In the rows, zero is written as 128.
Rotation paths and how fast each direction turns (deg/step):
Each turn is a multiple of 5 degrees from 10 to 175, or 0.
Each row of a path follows its step; steps can be skipped.
Rotation 1:
step 0: [130 113 140 134 125 139 127 133 136 121 125 138 133 132 125 113 127 119
 131 132 124 132 138 111 135 131 134 112 135 125 119 126 129 138 127 136
 127]
step 1: [133 124 137 137 133 137 119 122 139 133 124 133 125 110 134 117 126 124
 126 127 120 141 122 128 110 131 125 118 124 125 127 124 124 137 130 145
 122]
step 2: [124 118 118 121 129 130 135 123 134 125 132 126 126 134 123 120 122 126
 133 132 125 128 123 145 112 131 131 116 129 128 130 123 131 146 117 146
 122]
step 3: [122 121 129 129 121 135 124 135 139 126 126 131 126 145 139 130 119 120
 135 125 123 132 134 125 120 128 133 114 131 140 138 149 126 136 123 135
 121]
step 4: [133 130 134 142 127 132 126 128 136 117 125 137 127 134 116 111 120 136
 120 121 112 134 127 128 130 129 124 123 122 122 134 146 117 132 123 136
 119]
step 5: [122 127 140 141 133 127 138 132 122 125 121 134 115 128 115 119 123 120
 137 128 113 120 132 123 116 133 135 119 124 120 118 127 136 137 123 138
 123]
step 6: [130 123 144 126 125 131 133 121 130 141 111 122 121 130 130 136 125 125
 134 133 121 134 130 134 117 130 128 126 125 133 120 137 118 138 130 150
 125]
step 7: [137 106 125 133 124 127 128 118 136 123 126 117 118 147 130 114 123 128
 130 136 126 124 128 131 128 127 130 125 119 128 132 130 120 126 119 146
 128]
step 8: [115 112 128 142 132 125 115 132 134 123 134 129 123 127 128 128 121 125
 135 126 121 133 146 116 125 119 129 121 124 120 129 138 125 131 119 143
 132]
step 9: [117 127 135 136 133 123 130 130 137 121 123 135 129 119 124 119 121 129
 126 129 128 135 124 126 133 143 128 122 124 125 124 133 111 148 130 146
 138]
Directions:
[130 123 128 130 130 125 134 126 126 124 131 130 129 131 128 126 127 131
 131 129 132 124 124 130 130 126 130 125 129 122 128 126 131 129 126 126
 125]
140
[124 131 127 129 129 128 124 126 129 127 133 128 132 133 127 127 123 128
 127 126 129 128 134 126 133 131 129 126 123 125 131 133 128 128 128 125
 128]
80
[126 129 126 128 126 127 128 130 127 127 131 131 132 125 129 127 129 128
 127 124 130 132 123 130 126 133 129 122 131 131 132 129 128 127 120 128
 129]
45
[130 127 128 121 124 126 128 130 128 130 132 123 126 124 128 122 127 130
 127 126 123 127 124 129 132 130 131 130 126 125 130 129 126 130 128 128
 128]
140
[126 133 128 126 133 124 128 122 129 130 126 131 126 126 126 130 126 124
 133 128 127 129 126 127 126 130 129 131 128 124 132 125 127 134 127 127
 131]
95
Rotation 2:
step 0: [116 125 144 137 132 120 127 119 134 114 135 132 130 126 141 124 123 112
 139 129 132 118 140 126 113 138 112 134 132 128 127 132 113 143 127 123
 125]
step 1: [127 123 130 124 138 130 109 120 129 140 126 142 128 122 140 125 125 140
 145 130 138 128 149 141 124 126 125 134 124 114 119 124 117 135 119 126
 134]
step 2: [131 122 117 144 139 141 127 123 130 144 115 126 126 123 137 122 125 119
 133 122 136 113 126 138 122 113 125 135 121 120 115 123 141 143 133 125
 121]
step 3: [114 113 128 133 115 133 131 122 126 117 125 125 126 126 137 131 123 125
 143 139 120 108 131 143 108 117 136 124 121 128 134 125 131 129 138 119
 121]
step 4: [126 127 135 133 124 124 127 111 142 113 129 126 126 139 142 136 129 125
 132 127 152 137 145 142 122 119 126 127 125 115 136 128 131 122 134 119
 130]
step 5: [134 132 126 139 135 142 121 104 131 129 131 133 108 116 138 129 135 118
 132 141 143 130 130 127 126 120 121 117 126 135 117 126 122 132 126 120
 139]
step 6: [131 132 124 134 127 144 137 115 130 141 125 135 113 114 129 143 117 135
 140 132 115 130 131 143 135 122 144 131 127 122 126 116 136 129 135 117
 134]
step 7: [129 124 132 141 120 133 137 125 134 125 139 116 118 148 138 134 117 126
 144 124 130 130 115 128 130 119 134 123 131 129 131 125 154 135 132 115
 130]
step 8: [125 125 131 131 128 124 131 118 133 111 144 131 118 130 136 125 127 120
 140 130 134 129 131 147 132 135 138 114 129 152 138 129 132 119 121 129
 142]
step 9: [140 138 127 133 138 122 133 110 126 123 141 138 128 117 127 131 113 118
 125 126 132 145 139 138 148 127 127 124 131 126 133 127 128 143 119 116
 133]
Directions:
[125 129 127 130 126 129 129 128 131 127 131 129 123 127 124 127 125 126
 134 126 128 132 126 125 133 136 132 126 128 126 125 131 129 126 126 129
 126]
35
[131 125 123 125 127 125 128 126 127 127 132 125 121 129 127 128 127 128
 128 126 131 127 132 130 131 128 122 128 129 127 129 131 121 128 129 132
 130]
90
[128 124 129 126 133 126 129 128 126 130 129 128 127 127 128 128 126 135
 126 131 127 129 130 133 126 134 134 127 124 127 129 127 125 123 130 125
 128]
145
